In the data rows, the value 50 means zero.
A hidden rule labels the rows of this table. It goes by one to three of the table's principal directions, not those with the most spread.
ndarray[49 52 51 57 54 50 45 53 38 42 52 34 67 78 77 53 57 34 52 48 43 40 50 38 48 41 38 48 30 67 46 51] 0
ndarray[50 34 48 61 50 63 47 55 55 44 38 42 39 37 56 49 37 59 50 47 41 59 70 49 45 42 55 46 66 40 46 47] 0
ndarray[45 56 39 61 42 36 48 51 43 38 58 49 52 66 45 38 56 42 50 62 55 42 67 46 63 49 50 45 32 44 47 44] 3
ndarray[41 48 52 56 42 66 54 44 51 65 56 54 36 47 41 62 49 69 55 55 48 62 51 51 47 47 43 58 79 53 52 51] 2
ndarray[47 60 40 55 65 39 53 46 67 37 44 52 52 50 20 42 34 51 50 32 41 50 64 52 58 44 65 55 54 50 63 63] 3
ndarray[29 47 50 50 62 46 52 52 55 31 44 45 58 63 49 54 50 42 38 40 26 57 70 47 54 33 56 55 44 59 51 58] 0
ndarray[61 61 53 58 42 32 65 40 48 57 47 52 49 43 38 49 68 40 40 76 69 29 44 53 59 83 53 56 18 27 34 61] 2
ndarray[60 38 57 33 41 55 45 57 34 57 54 52 40 44 75 52 70 43 48 78 52 55 50 53 46 51 49 43 45 48 37 33] 3
ndarray[60 55 42 70 47 35 48 38 52 34 46 39 40 65 57 40 44 29 43 66 45 38 86 43 47 54 55 47 42 62 46 58] 1
ndarray[29 44 47 27 47 45 44 56 38 52 59 58 55 54 56 49 73 45 44 66 46 53 49 58 57 45 55 53 45 56 46 40] 3
ndarray[54 48 52 48 44 56 55 44 58 72 48 63 33 32 31 54 50 69 53 58 61 55 49 55 43 61 44 54 72 48 54 50] 3
ndarray[54 28 65 47 50 61 48 49 61 58 35 44 22 44 58 67 49 66 47 53 34 70 74 31 34 45 23 43 70 71 52 53] 3
ndarray[57 37 47 76 39 38 33 50 45 41 38 33 45 54 80 29 37 39 48 49 64 32 70 31 41 75 33 37 33 40 43 49] 3
ndarray[44 41 50 46 51 63 46 62 45 41 59 50 49 55 54 57 56 61 54 50 35 64 52 50 59 27 49 50 56 46 53 38] 2
ndarray[41 50 50 24 48 49 52 57 43 58 54 59 53 43 47 51 63 49 49 58 54 58 40 59 54 47 57 45 47 50 43 40] 3
ndarray[28 45 47 61 47 66 42 63 58 55 52 57 46 40 33 46 18 83 68 13 50 60 45 47 44 45 39 45 89 45 72 50] 3
ndarray[47 62 48 60 45 43 53 47 47 51 52 43 55 60 49 47 40 44 55 44 58 44 46 43 52 59 47 45 43 51 45 57] 2
ndarray[42 59 52 28 37 45 60 44 48 79 57 68 50 34 34 56 68 55 47 67 72 45 24 64 47 68 49 50 54 60 44 50] 1
ndarray[43 36 45 52 64 61 50 51 73 39 33 45 45 30 31 57 33 69 46 26 31 64 61 52 52 32 63 53 75 49 58 61] 0
ndarray[63 62 50 50 43 31 49 48 40 52 58 52 50 57 54 34 53 35 52 64 67 37 48 47 54 71 48 46 24 38 45 44] 3
ndarray[34 54 47 43 52 62 53 60 41 39 57 47 58 69 57 62 50 45 54 43 30 67 57 49 51 16 55 40 59 72 48 46] 3
ndarray[45 53 44 71 54 45 51 46 55 39 43 40 59 63 50 46 43 43 46 40 47 39 65 44 48 49 48 52 42 55 51 59] 0
ndarray[72 51 65 40 54 24 63 25 62 66 34 50 37 34 41 60 78 37 26 83 60 32 46 47 49 93 45 67 21 50 36 74] 3
ndarray[78 58 36 79 49 51 62 26 65 55 43 51 39 35 23 51 52 53 47 70 62 33 62 62 51 61 67 66 60 38 49 64] 2
ndarray[29 39 54 42 50 67 43 68 47 44 49 51 58 46 61 59 38 62 54 20 39 66 36 48 43 32 47 38 69 56 57 47] 3
ndarray[54 45 44 70 46 69 58 40 60 61 43 56 19 39 31 60 43 67 54 66 41 59 86 55 34 45 54 56 95 59 55 59] 3
ndarray[41 48 55 41 46 60 48 55 41 57 54 55 57 56 62 59 55 52 52 43 52 61 38 48 41 43 40 44 56 61 50 44] 3
ndarray[55 66 52 48 67 40 59 43 55 44 52 50 56 69 33 52 49 41 52 43 39 55 56 46 60 44 56 63 36 50 55 60] 3
ndarray[51 33 49 51 63 58 41 55 59 40 36 37 52 43 59 58 46 55 48 34 34 48 52 45 45 38 50 49 59 62 56 60] 3
ndarray[52 58 51 50 50 45 49 51 39 55 57 53 54 61 58 39 54 37 53 62 54 40 53 54 47 59 52 56 39 47 48 45] 1
ndarray[47 45 53 45 53 40 46 54 56 46 43 48 53 42 48 39 39 55 49 33 57 53 44 43 57 61 46 46 37 31 49 47] 0
ndarray[59 53 39 77 54 48 45 41 62 51 38 46 43 38 38 33 21 53 57 35 59 36 63 52 40 69 60 55 68 38 59 64] 3
ndarray[62 39 45 68 66 54 42 42 62 40 31 35 38 49 55 50 36 46 49 44 31 46 81 44 37 47 56 57 67 62 58 68] 3
ndarray[62 47 56 40 46 36 53 42 46 48 49 41 49 42 62 56 76 36 35 79 54 36 36 52 62 66 56 56 21 43 32 54] 2
ndarray[42 62 47 37 44 55 48 64 35 52 73 62 61 59 49 45 53 51 64 51 53 51 30 62 57 36 55 45 52 51 56 32] 1
ndarray[58 46 60 47 40 41 47 54 38 49 52 45 54 55 74 47 62 40 45 60 62 44 40 40 52 64 34 40 19 40 38 40] 2
ndarray[60 53 50 60 54 39 50 43 51 54 42 48 42 48 47 39 45 42 49 56 56 41 63 47 47 74 54 57 42 35 47 59] 3
ndarray[35 40 52 56 42 66 39 59 43 48 51 44 56 54 76 54 38 56 54 31 47 55 42 45 37 40 38 40 68 63 54 44] 0
ndarray[47 51 57 33 42 61 52 55 42 72 57 64 54 40 53 57 56 59 56 49 64 54 20 58 40 56 42 46 62 55 51 42] 3
ndarray[47 51 48 51 49 44 50 52 47 44 52 52 59 53 51 45 56 45 46 50 54 45 47 52 55 52 51 50 35 42 48 46] 0
ndarray[32 30 53 40 58 70 39 63 60 51 43 47 49 39 54 54 33 73 56 21 34 70 50 47 43 28 42 47 81 59 62 43] 1
ndarray[53 59 50 56 53 53 52 45 50 51 49 51 56 52 50 52 41 44 52 40 52 47 41 54 43 53 58 53 57 53 54 59] 3
ndarray[47 34 53 51 53 60 53 47 64 41 40 42 33 44 45 68 50 63 42 51 28 69 72 42 51 30 46 48 66 62 49 55] 0
ndarray[45 55 50 52 56 34 49 46 57 40 45 45 53 57 44 44 44 42 43 41 45 44 57 43 55 57 50 52 37 53 54 61] 3
ndarray[36 49 58 39 42 59 55 49 51 66 51 53 50 47 51 64 52 61 50 45 54 61 36 48 42 47 36 44 64 69 46 49] 0
ndarray[66 46 48 48 44 51 35 65 24 28 66 37 61 76 92 42 61 29 57 61 47 49 50 41 60 30 47 34 21 46 42 25] 3
ndarray[38 41 54 55 49 61 45 53 49 52 39 40 54 46 69 57 36 52 50 30 47 53 43 44 36 52 44 44 65 60 48 58] 3
ndarray[38 57 51 32 52 45 61 47 47 57 54 57 57 52 39 61 72 45 42 63 48 51 42 58 57 48 57 56 42 59 43 54] 0
ndarray[50 53 48 59 46 50 60 35 61 53 48 54 35 44 27 62 53 60 43 60 46 54 61 51 52 52 52 58 65 55 52 63] 3
ndarray[50 53 47 50 59 38 51 46 53 37 42 43 62 52 53 45 48 35 41 43 48 44 51 50 55 53 62 51 31 46 44 57] 0
ndarray[61 46 41 69 58 39 35 51 46 29 42 32 62 67 75 33 45 28 49 44 48 29 66 40 48 51 49 47 26 54 52 52] 3
ndarray[63 49 54 56 51 51 39 56 49 48 53 47 58 47 64 33 30 52 60 29 62 46 31 47 49 59 45 48 44 28 57 38] 1
ndarray[40 34 64 59 44 70 52 54 59 58 36 49 35 35 56 63 32 70 48 34 42 65 57 42 29 50 32 42 79 57 52 55] 0
ndarray[56 53 37 48 50 34 43 47 35 38 48 32 69 67 78 43 69 15 44 67 56 27 52 49 54 51 61 44 17 65 33 51] 3
ndarray[76 68 59 41 45 26 46 47 27 54 63 56 60 66 74 35 65 16 50 69 73 28 28 49 49 82 47 48 06 40 44 45] 3
ndarray[41 59 46 30 44 42 45 65 37 48 64 59 67 51 53 38 52 43 57 45 61 44 26 58 57 48 55 35 37 50 52 36] 3
ndarray[67 53 41 77 58 38 31 58 41 17 52 22 65 83 82 27 32 26 61 35 44 31 65 30 57 42 46 41 18 46 54 46] 1
ndarray[48 50 46 52 43 59 49 56 40 57 54 52 52 55 59 53 58 48 55 59 54 46 52 52 41 44 44 43 55 62 48 44] 3
ndarray[36 33 49 49 46 82 50 58 59 57 47 56 35 40 44 69 44 79 56 42 34 75 65 51 35 17 40 42 99 75 60 42] 0
ndarray[34 40 64 24 49 38 36 69 35 41 47 40 77 58 94 50 62 31 40 36 51 39 18 40 46 54 33 31 13 68 43 44] 1
ndarray[53 44 52 31 52 65 44 62 42 59 61 55 47 50 54 56 61 60 63 57 44 59 41 55 50 32 47 49 63 60 56 36] 3
ndarray[33 59 43 54 54 58 49 63 40 35 60 49 69 75 56 46 39 43 59 30 39 61 57 50 52 21 55 42 50 56 53 40] 0
ndarray[50 53 55 48 51 57 53 55 48 48 54 52 52 57 55 53 48 49 52 49 42 56 52 51 46 38 48 47 53 57 52 45] 1
ndarray[47 60 54 31 52 26 58 40 55 53 59 61 39 46 19 48 65 53 42 69 51 56 48 53 75 65 59 65 34 30 47 54] 3
ndarray[53 49 41 46 56 44 44 52 50 39 50 48 62 50 50 43 54 43 48 46 51 43 44 55 59 44 61 51 39 46 52 48] 3
ndarray[69 67 51 53 54 39 51 44 40 44 58 54 67 55 57 40 49 28 49 47 64 37 24 59 55 68 67 58 25 25 49 53] 3
ndarray[42 70 46 40 52 66 66 48 48 62 71 62 55 63 20 68 59 64 64 52 44 68 37 61 61 21 55 59 70 63 56 45] 0
ndarray[48 56 50 40 56 50 65 41 62 75 40 70 48 19 16 57 58 60 44 55 62 41 33 72 43 73 65 65 65 45 52 67] 3
ndarray[39 60 40 32 46 34 56 49 49 51 60 57 58 47 29 47 67 48 46 64 59 43 39 60 71 49 61 50 35 50 45 46] 0
ndarray[21 47 47 56 54 66 49 59 54 41 53 47 54 60 42 59 35 67 57 24 29 66 57 46 51 22 47 49 76 63 61 53] 0
ndarray[53 46 49 66 54 42 41 52 44 28 43 37 57 74 76 38 43 28 44 43 43 48 77 35 46 47 45 43 27 47 47 47] 3
ndarray[46 56 44 55 48 56 50 50 54 55 64 59 31 53 22 49 41 70 65 53 42 61 65 51 57 40 51 57 79 49 65 49] 3
ndarray[33 43 57 53 48 63 42 63 40 40 50 35 58 76 83 59 41 45 54 32 32 64 60 32 37 24 29 33 54 79 49 43] 0
Which label does each new row get?
ndarray[33 64 47 25 54 35 55 56 46 49 65 66 61 50 22 46 61 53 51 47 53 55 29 60 75 51 64 56 35 32 53 48] >> 3
ndarray[34 46 46 46 46 44 54 55 57 57 49 64 31 27 16 41 47 71 50 59 51 55 64 59 62 63 60 56 63 23 52 50] >> 0
ndarray[33 44 64 20 36 72 47 66 42 73 63 69 56 26 56 62 46 77 59 29 64 70 00 60 43 48 39 38 78 48 55 32] >> 0
ndarray[50 45 51 58 39 50 47 46 43 49 44 44 59 49 76 49 49 38 41 48 64 43 41 48 39 62 46 42 41 50 38 49] >> 2
ndarray[31 53 50 60 36 73 51 58 40 57 61 52 55 66 60 59 39 61 63 36 51 65 48 46 37 29 34 37 76 69 53 38] >> 2
ndarray[51 59 48 36 42 50 51 57 38 55 70 66 52 46 45 45 61 50 56 67 57 45 31 68 58 50 62 51 50 41 52 36] >> 1
ndarray[30 38 50 49 39 51 56 54 51 50 45 54 37 40 41 58 63 60 39 67 45 55 67 50 53 49 46 45 54 50 41 51] >> 2
ndarray[50 55 50 58 50 62 60 45 53 68 46 66 54 34 38 50 45 56 50 47 63 47 40 68 36 63 59 61 68 39 52 53] >> 0
ndarray[49 41 52 55 57 50 46 51 62 32 42 37 46 51 50 53 37 56 47 33 33 62 62 37 58 36 47 46 51 50 53 54] >> 0
ndarray[51 48 60 51 45 71 57 50 49 63 54 57 34 50 48 65 47 65 57 52 43 72 54 48 38 40 39 51 78 55 52 45] >> 0
ndarray[48 49 41 64 50 37 51 50 59 38 47 50 44 41 27 34 40 58 48 49 54 44 66 50 68 60 59 54 40 18 51 52] >> 2
ndarray[72 68 56 56 36 54 65 37 39 73 58 59 50 45 52 59 60 41 53 71 75 38 24 60 40 75 52 53 48 43 39 54] >> 2
ndarray[44 64 34 61 49 45 51 57 38 28 63 43 65 73 49 45 55 35 55 56 42 39 60 54 66 30 67 46 35 51 47 48] >> 2
ndarray[51 42 62 56 50 58 49 48 58 48 41 39 52 52 68 60 36 54 46 28 46 60 44 34 39 46 30 42 52 62 50 52] >> 0
ndarray[36 35 60 20 38 63 63 47 61 75 52 71 33 09 23 73 71 85 39 65 57 74 24 65 59 51 50 56 75 39 43 42] >> 2
ndarray[55 41 45 41 42 52 32 61 30 57 52 54 58 45 80 37 56 39 57 53 70 39 35 54 38 63 49 38 46 46 48 36] >> 3
ndarray[32 30 54 47 52 86 43 56 56 71 44 47 44 39 56 69 36 83 63 22 41 73 40 46 31 32 32 51 99 70 60 49] >> 3
ndarray[68 71 44 46 45 39 56 42 41 61 64 59 64 54 45 39 64 35 54 68 76 30 27 64 57 63 59 56 28 42 46 41] >> 1
ndarray[39 53 51 38 50 58 62 45 55 58 47 57 46 41 35 71 58 55 44 53 43 62 47 57 46 41 58 50 70 69 47 61] >> 3
ndarray[48 53 49 55 44 46 42 61 35 39 65 42 54 87 71 39 55 39 59 59 45 52 74 33 54 30 29 37 28 63 48 27] >> 1
ndarray[61 57 46 67 59 51 50 50 53 33 50 45 67 64 54 47 40 41 51 31 46 42 48 48 49 38 51 50 39 51 59 52] >> 0
ndarray[46 34 52 49 52 54 42 55 58 45 41 44 34 41 56 53 44 58 47 51 34 54 69 45 43 42 45 44 67 65 55 53] >> 1
ndarray[57 39 55 54 57 54 42 49 59 44 39 37 52 46 66 54 43 50 46 37 41 44 45 44 41 48 42 49 53 65 56 57] >> 1
ndarray[62 59 50 65 45 38 47 45 47 47 55 42 40 63 53 39 42 41 56 60 53 39 63 40 51 63 44 49 41 49 51 54] >> 1
ndarray[31 47 45 47 52 66 56 57 61 55 46 64 44 37 25 53 37 71 54 36 42 70 64 60 44 31 57 48 84 53 59 46] >> 1
ndarray[34 48 59 40 54 51 42 71 45 42 51 47 68 59 65 48 41 51 55 21 43 50 33 42 48 41 35 37 39 59 58 45] >> 1
ndarray[66 68 41 67 62 28 52 35 55 41 45 44 55 63 37 36 43 29 49 50 54 30 64 48 54 68 63 61 31 44 53 69] >> 3
ndarray[58 56 43 49 48 53 42 58 41 42 69 54 64 55 52 43 53 52 61 46 56 43 24 58 64 40 57 52 44 36 59 36] >> 0
ndarray[53 45 59 35 49 60 51 44 51 71 48 51 42 35 52 67 57 61 52 53 53 56 27 51 42 59 45 55 69 60 48 58] >> 3
ndarray[50 71 33 88 60 26 56 34 55 38 38 41 61 64 34 26 34 23 45 48 57 18 77 53 52 79 73 68 29 31 47 77] >> 0
